Each path below is one point turned by a fixed rotation once a step. After each direction that follows a path, write how fast that rotation turns it, in degrees each step (0 if it stays still).
Each turn is a multiple of 5 degrees from 10 to 175, or 0.
Each row of a path follows its step; steps can be skipped.
path 1
step 2: [  3   0   3   2   7  11   2  -9  15   3  -1  -6   0  -2   2  -3   8  -5
  -8   7   1  -3   9  12   2  12   1  14  -7 -18  -3  16   2   0  -3   7
   3  -2   9   8   1  -3   4   1   9   3]
step 3: [  3   6   8  -7  -3  -2  11  -1  -8   1  -1  -4  -2  -4  -6  -1 -10   5
  -6  -5 -10  -3 -11  -7   8  -7   2  -2   3  13 -16  -2 -15   3   2  -5
   2   0 -12   1   8  -3  -5  -6   5  14]
step 4: [-17  -5  -3   2   1  -5  -7   7   7   9  -6  11  -3  10  -8  15   5  -6
  -5   0  -2  -1  -2  12  -1  -2   3  13   3  -8   7   8  -2  -8  -3  -2
 -14   7  -2  -8  -9  -4  -3  -1  -2  -7]
step 7: [ -2   0  -6   2   5   0   3  -3   1  -7   5  -3  19  -6   5  -2  -3  -4
   1   5  15 -17   1  -2   5  -1  15  -8 -12   9   7   0   4   7  -2   3
   0   1  -4  -6   1 -12   5  -9  -5  -8]
step 11: [ -8   2   8  -1  -5   2  -2  -7 -20  -4 -11  -1  -3  11   0  12   0   6
 -10   5  -5  -9   9   2  11   8   2  11   5  -3   6  15   6   4  -1   7
   3  -5  -1   2  -6   0  -2   6  -5   3]
step 12: [ -5   3 -18  -7  -8 -12  -5   4  11   0  -3   4   4  -2   3   0  -4  10
   8  -9  -2   8   1 -14  -4   0  -2  -2   3  15  -6  -4 -12   4  -1 -18
  -1   1  -2   2  -3  -1 -10   3  -2  -5]
step 14: [  7   6 -10   6   3  11  -5 -14   2   0   1  -7   4  -3  17  -8 -13   4
  -4   0   2   0  -2 -14   3  -4   0  -2  -6   0 -17  -3   9   2  -2   1
   2 -12   2 -10   5  -3  -2   2   9   2]
step 20: [ -9  -3   1   4  -3   1   8 -15   2   3  -3   5 -14  13   7   6   2  10
   3   6  -3  -9  -1 -10  -7   1   2  -4   0 -12 -14  -2   6  -6   1   4
   0  -8 -11   3   1   7  -4   2 -12 -11]
Directions:
[ 0 -1 -2 -1 -3 -2 -3 -1 -2 -1 -3 -2  0  0  0  0  3  1  3 -1  2 -3  5 -3
 -1  3 -2  0  1  2  6  0 -4  3  2  0  2  1  3 -3  0  3 -1  1  1 -2]  60
[ 0  2 -2  0 -1 -2  1  3 -1 -1  2 -2  3  1 -2 -3  4  1  2 -5  2  2 -2 -1
 -2 -4 -1 -1  4 -1  0  3  1 -2  0  0  1 -3 -1 -1  0  1 -3 -3  2  3]  160
[ 2  4 -2 -1 -2  3 -2 -1 -2  1 -3  1  4 -3 -1 -2 -2  2 -3  0  1  2 -2  2
 -1  0 -3 -5  1  3 -3 -2 -3 -1  0 -2  0  2  1  0  1 -1  0 -2  0 -2]  160
[ 2  3  1 -2 -2 -1  2  3  2 -2  1 -2 -3  0  3 -1 -1  2  2  5 -3 -3 -1  3
  1 -5  1 -2  0 -2  2  0 -5  0  0 -1 -2 -1  2  0  2  1  0 -2  0 -1]  110
[ 2 -6 -1  3 -4  3  1  1 -1  2  1 -1  0  2  0 -1 -1 -2 -1  1  4 -1  1 -1
 -1 -5  1  1 -1  3 -1  1 -1 -3  6  0 -3  3 -1  1 -3  0 -1 -2 -1  0]  115
[-2  2 -1  0  1  1 -2  0  2  0 -1 -1  1  1 -1  0 -4  1  3  2  2  0  3 -1
  1  0 -1  1 -2  1 -1  3  0  0 -2  5 -1 -2  5  0 -3 -6 -2 -5  2  0]  155
path 2
step 1: [ -4   6   4  -7  12   3  -6   1  -2   3   2   2   1  -5  -8   9  18  -2
   0  -8   0 -15  -2  -3 -12  -4  20  -1 -13   5   2 -15   0   8   2   7
  -9  -4 -11  -6  -6   2 -11   2   4   0]
step 4: [ -5  -8  -1   6   3  -9  -6   1  -4   4  -7   1  -3  10  -2  -5 -13  -9
  -1  -5 -15   2   8   0  -3   2   9  12  -1  -2   1   5  11 -12   1   2
  -4  21  12 -11   2  14   1   4  -4   3]
step 15: [  8  -6   4   7 -15   0   6   0  14 -12  -9  10 -19  -6   4   0   6   2
 -11  12  -4   2 -12   0  -5  -5   2   7   3  -7  12  -3   1  -1  -4  -1
 -15  -1   2   8   1  11   3   4  -1   3]
step 16: [ -8   0  -1   3  11 -10  -5  19 -10   1   9  12  -7  10   7 -10 -10  -8
   4   2   7  -4   1   2   2  -1  -2   4  14  -1   9   6   1  -2  -5  -7
  -3   1  15  11   5   8  -1   6  10 -10]
step 19: [ -8   7   2  -1   2   1  -1 -12  -1   0   2  -7   6  13  -2   4  10  -7
  -5  14   2  -3 -17   3   7  17   2   4  -5  -6 -18   7  -1   4  -4  -3
   2 -16  -9   5  -9   7  -3   3  -2  -7]
step 20: [  3  -3   8  -4   6   2 -12 -12  12   4   7  -8   6   1  -2  -4  -8  11
   4 -16   3   1   6   7  -2  -6   2   8   7  -1 -26   2   3 -11   0   4
  -9  -2  12  -2  -7   3   2  -4   3  -2]
step 21: [  5   0  -8  -5   5  17  -5   2  -7   7  -5 -14  10   5 -15  15   1  -1
 -14   1 -12  11  -4   9   0 -12   3   7   0   3   7  -3  12  -1   4  -4
   0   9   1  -5   4  -5   4  -4  10   8]
step 26: [  2  11   3  10   6  -8  -1   7   5 -13  12  15   4 -12  -5  -1   0   3
  -4   2   6   7  -4 -10   6 -10  -3  -8 -13  -4  -3   0 -13  -6   1   0
  -6  -3 -12   6   4 -13  -4 -16   1  -1]
Directions:
[ 0  3  0  0  2  2  1  1  0 -2  2  0 -4  1  0  0  1  5 -1 -2 -1 -1  1  4
  2  2 -5  1 -1 -1 -1 -3  5 -4 -2  0  1  1  4  2  0  0 -1  3  0 -1]  85
[ 2  1 -6 -1 -2  1 -2  1  2  0  0 -1  5 -2  0  4 -2  1  1  2  5  0  2  2
 -3 -1  0 -5  1 -3  2  0  2 -2 -1  1  1  1 -1  0  0  1  0  3  0  0]  95
[ 1  0  2 -1 -3  1  2  2 -2 -3 -1  0  2  2 -2  2  1  1 -1 -2  1 -5  2  0
 -2  1 -1  0 -4 -2  1  1  0  1  3  3 -4 -3  0  3  0  1  3 -3  4  1]  175
[-4  0 -1 -1  0 -2  0  2 -2 -1  2  1 -1  0 -4  1  0 -1 -1 -1 -2  4  1  1
  0  1  2 -5 -7  6 -1 -2 -1 -2  1  1  1  1 -1  0  2  0  1  0  0  2]  85
[ 0 -4  1 -3  1  2  4 -2 -1 -2 -1 -2 -1 -1  3  1  1 -2  2  4  0  1 -2  2
 -1  0 -1  0 -2  1  1  2 -1 -2 -4 -3  0  0 -3  7  1 -1  1  2  2  1]  110
[-2 -3 -6 -1 -3  1 -5  1 -1  0 -2  3 -1  2  4  0  0  1 -2  0 -6 -2 -3  1
  0  0  0  0  2  0  2 -2  2  1 -2  2  2 -4 -2  0  0  0  0 -3  2  2]  120
